In the data rows, the value 500 means zero.
Each pair is two rows. How far apart are they, by a hidden measure? 0 means very close, and 30 very far. Two or three weighted sums of its numbers give each row a place; it is the straight-line distance between the places.
[601,364,613,308,476,314,655,495,593,633,631,631,523,585,390,363]
[487,629,414,631,574,646,365,451,505,334,340,355,486,489,570,648] 25
[680,428,562,400,501,423,594,451,680,529,529,554,498,619,363,469]
[413,690,400,705,494,671,311,523,279,369,378,326,485,361,685,641] 11
[473,311,595,356,414,333,665,579,533,686,680,682,507,540,369,313]
[646,452,594,401,545,421,580,444,645,520,510,530,485,628,394,498] 16
[334,536,427,610,435,567,427,561,328,474,496,484,492,390,553,506]
[323,538,439,595,488,568,424,551,357,473,485,472,513,403,597,520] 14
[396,656,374,644,503,660,342,489,372,359,382,362,488,352,656,628]
[691,489,584,417,533,433,567,428,613,498,515,511,482,606,436,486] 22
[385,638,378,667,510,658,346,500,388,362,385,378,499,401,630,616]
[633,636,493,559,589,581,407,418,520,366,360,353,488,507,547,648] 6
[414,639,380,661,547,652,347,507,367,371,376,368,466,418,617,630]
[393,417,562,481,400,438,552,585,387,587,621,603,530,449,546,370] 19
[604,314,635,293,448,327,684,485,651,636,674,684,530,636,330,343]
[558,330,604,324,447,325,683,513,649,659,644,658,510,654,320,356] 24
[521,660,413,619,604,650,350,412,476,351,321,344,480,448,577,651]
[617,558,501,509,568,536,466,438,580,392,400,427,477,599,487,570] 25
[538,351,604,348,402,315,657,583,490,685,678,656,547,531,430,328]
[451,319,581,348,401,324,664,584,538,676,693,684,540,565,399,316] 17
[355,537,411,610,479,552,424,561,333,459,487,471,502,409,601,515]
[695,435,607,405,534,416,583,436,667,536,505,546,501,634,391,467] 11
[369,407,529,488,421,437,565,561,444,613,619,601,513,452,479,386]
[431,641,388,671,533,650,355,498,392,366,370,372,471,413,643,627] 9
[415,433,515,440,368,424,555,585,360,624,634,585,543,459,522,398]
[395,653,377,665,531,669,320,509,367,360,384,345,484,354,645,637] 9
[369,401,522,466,416,444,566,590,419,613,629,612,549,436,456,379]
[413,416,526,491,419,428,565,601,427,608,622,605,521,443,499,391] 11
[643,601,480,530,572,568,433,380,569,398,377,397,491,523,534,623]
[523,658,418,659,559,636,345,436,483,324,341,335,488,436,610,664] 8
[390,554,422,618,461,574,432,559,333,478,473,469,500,385,632,504]
[396,646,389,679,533,659,339,479,363,367,378,352,477,376,646,630] 16
[483,325,618,356,420,356,669,579,524,709,682,684,541,560,419,318]
[615,554,500,514,596,540,464,423,620,427,403,428,485,540,491,589] 11
[460,327,592,351,401,340,667,549,536,667,680,689,510,550,390,317]
[656,368,626,321,461,323,663,498,637,641,641,633,512,619,363,369] 6
[465,316,600,371,399,341,668,582,529,684,669,679,508,540,392,325]
[647,416,581,377,555,417,595,425,662,536,542,562,496,640,385,455] 18
[633,408,620,390,526,412,605,463,663,566,531,566,498,625,369,455]
[575,320,598,336,487,318,679,500,644,646,643,669,521,634,333,336] 16
[614,349,608,325,461,331,667,530,611,633,640,645,496,615,354,371]
[461,308,565,347,390,329,662,577,545,671,679,691,530,553,359,307] 14
[480,326,597,366,406,321,666,584,524,677,668,696,537,533,368,320]
[444,304,583,346,398,339,675,567,531,673,675,691,528,549,403,327] 13
[347,529,427,590,472,575,434,582,370,481,499,481,478,393,601,517]
[388,410,521,463,431,443,549,607,390,595,625,601,552,440,514,383] 8
[604,340,603,323,454,311,674,506,645,675,647,651,520,612,369,354]
[615,558,501,488,586,538,469,406,619,412,404,430,473,576,459,565] 8
[349,538,411,578,475,576,428,564,372,498,493,478,505,393,606,506]
[389,636,369,652,527,661,356,470,400,365,380,384,464,411,617,630] 3
[407,643,391,666,541,657,351,489,395,369,376,382,483,399,641,640]
[683,482,597,443,534,450,552,432,617,508,510,487,524,616,439,512] 18
[508,654,399,611,602,646,353,414,481,321,320,333,461,460,622,662]
[330,539,414,595,440,559,429,550,359,470,498,465,493,378,600,517] 8
[509,643,414,638,607,651,371,457,483,350,341,355,460,456,582,650]
[363,414,522,471,424,438,555,611,387,636,624,599,539,465,501,395] 12
[636,639,500,578,594,596,394,453,500,376,363,328,486,506,567,668]
[333,538,404,601,463,573,427,576,365,482,479,473,503,402,602,518] 18
[620,369,638,314,449,337,664,517,601,635,633,634,501,618,371,370]
[404,409,504,468,412,418,565,546,395,614,626,604,554,452,512,394] 23
[654,411,609,384,515,406,606,462,702,535,534,556,509,597,359,459]
[313,542,403,615,480,572,434,558,376,476,485,479,486,394,600,508] 12
[414,669,401,689,499,676,332,512,337,352,388,345,468,366,649,638]
[619,565,471,501,619,542,454,412,602,416,388,422,500,561,475,588] 25
[404,632,378,650,560,656,353,476,387,350,386,366,492,420,625,625]
[583,315,608,292,457,327,675,517,614,630,642,673,530,599,330,345] 19
[541,657,447,627,581,648,365,448,491,353,344,345,492,465,574,660]
[345,415,523,462,421,438,566,573,403,617,617,612,533,452,517,373] 18
[667,440,561,407,512,410,587,423,635,522,519,541,514,617,388,480]
[336,540,422,614,506,563,430,575,356,455,496,474,493,374,589,533] 13
[414,660,380,678,504,660,344,519,325,338,360,358,474,374,664,640]
[645,567,529,528,552,557,457,414,621,397,394,419,486,537,487,597] 3
[468,335,576,332,396,343,656,570,505,696,686,672,537,536,398,322]
[618,569,498,522,563,551,461,424,619,429,398,420,509,549,472,595] 10
[398,647,384,671,523,657,349,492,378,373,378,376,467,400,647,629]
[521,658,427,635,589,650,358,444,477,312,358,336,453,462,595,647] 6
[507,682,410,659,589,653,334,426,476,310,328,312,491,458,600,690]
[608,559,467,517,561,554,469,382,627,424,398,438,508,571,485,591] 12
[495,652,382,604,594,633,366,428,507,324,339,350,497,457,555,655]
[581,327,613,312,478,313,687,494,641,625,643,668,527,644,340,334] 11
[570,329,597,353,440,310,685,503,641,643,654,665,531,598,345,350]
[391,402,526,462,416,440,564,598,438,626,619,615,541,463,524,376] 8
[616,431,582,379,531,401,590,458,683,542,511,554,485,609,391,463]
[525,653,429,600,562,638,367,425,484,346,343,357,449,474,577,655] 4
[332,547,444,591,435,571,425,573,362,500,507,473,503,383,592,518]
[612,562,472,512,571,551,463,402,593,407,396,421,484,544,475,585] 7
[463,319,555,344,446,339,663,585,526,695,693,684,518,546,384,316]
[623,556,507,523,593,548,466,431,612,406,405,428,514,570,506,594] 8
[357,413,494,421,407,436,559,570,423,616,620,607,508,478,497,384]
[313,541,413,579,454,576,424,556,364,481,492,473,513,418,577,522] 11
[509,650,408,620,596,651,371,453,499,330,339,357,471,496,585,643]
[610,576,498,541,530,546,445,425,566,400,380,406,462,532,509,597] 13
[406,653,403,678,545,668,334,512,336,365,382,348,489,365,672,647]
[372,423,529,457,413,428,548,594,403,630,616,600,533,442,510,388] 13
[347,548,431,609,484,579,426,583,322,505,506,468,467,399,587,517]
[336,548,401,599,481,567,433,578,327,480,477,476,478,401,592,509] 12
[594,583,489,516,557,558,448,401,590,419,393,419,488,531,503,597]
[429,643,368,653,543,643,340,496,383,350,381,363,473,409,627,642] 10
[511,338,583,368,402,338,662,565,514,680,684,665,536,549,383,331]
[583,321,633,326,456,315,685,508,636,673,642,669,497,642,324,347] 11
[367,406,526,481,417,425,559,606,392,599,627,601,508,452,483,397]
[376,654,368,658,567,654,346,520,416,364,380,361,474,401,632,608] 16
[378,642,367,702,515,649,338,514,332,348,382,351,493,402,634,643]
[405,673,379,668,482,654,327,493,316,374,380,340,498,354,656,646] 23
[627,558,493,508,570,552,459,404,591,430,387,428,478,552,456,601]
[492,310,570,346,405,334,663,575,561,674,693,689,522,545,365,307] 9
[323,546,436,598,461,575,429,562,339,516,496,470,523,411,619,517]
[652,426,575,380,534,406,594,461,689,569,518,565,491,621,356,459] 15
[569,319,650,301,444,328,681,505,660,644,648,670,556,630,336,345]
[483,635,454,638,607,633,362,435,484,344,340,349,487,459,584,658] 9
[537,657,430,611,583,654,349,455,436,308,339,334,461,453,599,668]
[452,323,570,348,416,355,678,617,548,694,671,686,513,550,385,300] 2
[580,322,645,314,449,317,677,507,663,666,655,673,509,606,353,333]
[359,406,492,465,433,449,557,619,449,606,619,615,532,451,494,379] 3
[512,328,590,368,423,343,656,573,523,666,679,671,547,514,398,321]
[681,444,587,405,540,393,589,456,666,569,518,552,477,586,399,461] 7
[363,396,518,480,429,434,568,591,434,638,601,607,476,450,495,371]
[630,563,527,514,601,547,470,402,584,415,393,424,486,601,498,583] 23
[506,302,573,332,385,341,662,574,505,681,687,685,552,532,387,318]
[570,327,621,327,452,317,668,514,627,647,644,651,546,598,374,361] 16
[525,651,415,652,615,651,355,407,484,347,332,337,476,442,582,659]
[356,540,427,559,459,566,430,551,358,484,495,479,496,374,603,510] 13
[323,553,441,598,505,571,427,542,363,508,496,473,508,399,590,515]
[589,547,513,523,591,537,474,418,605,428,400,434,468,547,478,577] 10
[634,661,509,579,577,580,387,411,489,367,368,326,507,495,558,656]
[365,419,526,453,397,423,554,595,380,621,626,596,503,476,517,390] 2
[579,338,619,320,442,322,668,530,661,658,639,657,487,626,355,355]
[600,324,604,309,455,323,685,518,639,665,645,678,518,613,330,330] 13
[367,572,429,575,447,558,415,578,280,479,511,460,513,358,637,521]
[368,412,524,453,401,439,564,586,397,607,629,603,543,450,510,390] 5
[622,418,580,399,555,436,594,475,665,556,528,552,523,612,389,470]
[629,556,505,483,564,544,467,412,616,380,409,444,475,578,473,590] 12
[665,473,579,384,524,423,573,409,638,516,521,515,488,604,429,478]
[352,552,428,586,452,551,429,591,314,452,506,472,492,380,609,523] 18
[475,317,573,366,391,332,666,585,511,671,693,688,537,549,378,312]
[467,332,597,360,396,332,668,593,539,710,694,680,546,535,383,333] 2
[390,678,431,687,527,658,327,506,321,380,385,338,465,373,680,641]
[373,415,522,472,418,447,561,539,401,620,630,606,492,435,496,386] 25
[419,649,399,663,571,665,353,499,369,370,370,370,485,419,612,634]
[605,547,493,511,576,537,473,395,631,422,398,432,469,600,494,584] 19
[407,661,386,671,513,655,327,500,300,377,385,343,507,391,691,634]
[634,433,587,421,540,401,602,446,660,520,520,563,491,596,372,468] 23
[386,651,368,665,559,658,348,504,369,387,372,359,489,399,644,638]
[337,545,435,570,461,567,434,531,347,464,504,475,505,379,592,514] 21
[396,420,531,458,405,420,555,581,380,649,614,588,558,423,521,402]
[514,647,426,611,591,636,353,434,496,337,315,352,445,450,597,650] 7
[623,578,492,527,601,545,452,417,602,413,387,405,474,538,507,600]
[651,417,578,372,510,406,603,450,669,541,542,560,510,653,360,453] 11
[520,677,408,645,590,668,329,429,395,328,330,310,466,437,618,680]
[605,337,650,337,437,318,656,495,610,639,639,642,511,645,359,359] 8
[423,664,408,660,513,648,330,468,375,344,382,349,484,369,636,640]
[512,645,413,612,588,649,366,433,488,351,341,350,489,470,580,642] 15
[339,544,427,583,458,583,431,578,309,503,507,472,519,374,614,521]
[509,640,389,619,605,631,362,426,538,374,354,356,471,447,577,648] 15
[609,559,496,520,598,533,469,414,609,409,388,439,463,581,462,585]
[650,407,619,372,505,403,600,461,673,541,535,557,477,618,382,458] 11
[530,654,429,634,608,643,364,434,492,339,323,345,459,484,587,659]
[608,371,656,375,467,336,652,487,602,642,625,613,517,591,397,389] 7
[670,660,480,608,608,598,384,426,517,340,355,328,519,494,574,656]
[625,583,498,549,576,557,434,409,599,398,393,392,440,535,491,610] 4
[457,324,595,348,408,332,664,578,509,709,688,691,521,531,388,306]
[453,321,600,349,440,340,669,580,524,685,679,690,525,552,401,311] 6
[598,582,476,539,583,558,447,404,592,388,384,401,463,546,498,614]
[367,563,436,604,437,565,418,595,264,489,497,455,516,325,661,516] 26
[600,546,499,508,547,525,476,427,627,404,401,426,478,556,489,588]
[658,472,581,413,547,438,555,434,630,507,515,519,493,580,405,498] 10
[642,430,591,412,539,400,601,492,670,557,518,556,468,639,365,455]
[583,337,619,323,452,321,681,510,629,665,655,674,529,641,339,336] 22
[595,545,505,512,577,541,474,436,638,411,403,441,483,555,475,577]
[339,404,516,456,434,441,562,585,414,599,622,604,523,459,502,390] 9
[403,635,379,678,556,640,346,485,408,361,372,369,484,389,640,624]
[583,319,615,322,436,325,674,503,654,643,645,665,533,608,310,340] 3
[678,431,607,402,529,407,583,461,648,544,524,551,524,620,394,475]
[667,638,486,562,574,600,399,406,529,385,377,357,470,518,576,648] 5
[346,549,417,592,446,574,422,548,344,509,498,467,512,399,607,516]
[332,550,399,582,459,561,433,548,335,483,489,473,504,393,593,511] 6
[591,315,611,313,471,311,687,515,657,631,653,666,520,653,334,343]
[527,634,405,624,590,639,354,425,523,329,328,349,479,444,571,649] 20
[660,423,594,393,541,394,604,461,677,546,536,565,501,621,360,441]
[392,638,388,663,544,654,343,501,374,361,380,374,491,400,625,637] 8
[421,670,381,694,505,674,327,486,320,356,379,333,481,320,642,629]
[649,431,593,364,533,401,595,459,668,539,531,560,487,628,420,465] 23
[587,333,613,301,466,332,674,513,612,661,642,664,521,643,337,347]
[518,637,423,594,562,641,367,423,482,356,328,363,480,472,567,663] 11
[403,646,382,663,553,673,346,501,356,347,383,377,456,395,622,634]
[632,413,583,379,540,409,608,459,700,557,541,573,460,613,368,443] 4
[391,439,527,436,419,422,568,582,366,620,630,582,517,430,507,376]
[659,430,578,427,522,430,572,440,633,535,533,531,502,639,399,480] 27
[578,555,483,526,572,533,470,432,624,423,407,432,479,567,472,579]
[375,635,368,643,539,665,348,481,374,341,358,374,465,411,618,631] 11
[336,547,423,566,472,558,427,558,334,483,494,470,516,398,615,522]
[392,647,371,644,538,652,340,487,376,383,372,364,489,408,611,642] 6
[387,413,518,456,418,437,566,614,459,597,618,609,514,452,471,375]
[528,645,403,631,580,659,370,471,508,357,329,351,453,471,564,664] 16
[383,417,474,459,406,446,552,599,380,628,635,588,510,455,512,390]
[527,659,409,620,587,643,361,431,525,349,351,354,459,457,578,676] 7
[617,343,583,324,471,342,676,502,639,650,639,659,514,646,361,359]
[636,347,649,331,472,336,666,492,622,646,638,646,546,609,338,352] 11
[418,663,379,659,533,664,340,497,362,393,383,349,503,378,647,650]
[499,635,422,642,562,644,367,410,517,353,341,351,461,440,563,658] 8
[640,413,571,372,531,393,599,439,681,566,516,569,490,631,387,432]
[653,432,591,410,566,425,585,441,648,559,504,546,536,589,417,482] 13
[358,531,413,590,473,580,437,570,384,467,485,472,497,377,595,516]
[325,536,446,602,487,560,433,575,371,488,494,480,504,418,558,526] 26
[516,638,435,654,594,647,366,435,491,353,332,342,462,451,591,652]
[448,306,581,324,388,341,668,573,568,669,682,693,500,562,368,307] 14
[600,335,612,331,462,326,681,549,624,657,637,671,488,639,323,342]
[425,425,537,466,386,417,553,595,335,643,640,590,552,433,524,380] 21
[525,699,412,640,587,677,309,431,407,325,319,290,470,411,663,698]
[351,406,502,464,424,440,565,603,437,612,624,604,513,480,481,380] 12
[621,567,509,520,591,546,468,393,602,426,389,420,466,552,488,596]
[522,648,424,619,572,638,350,430,467,340,333,343,476,457,574,666] 3
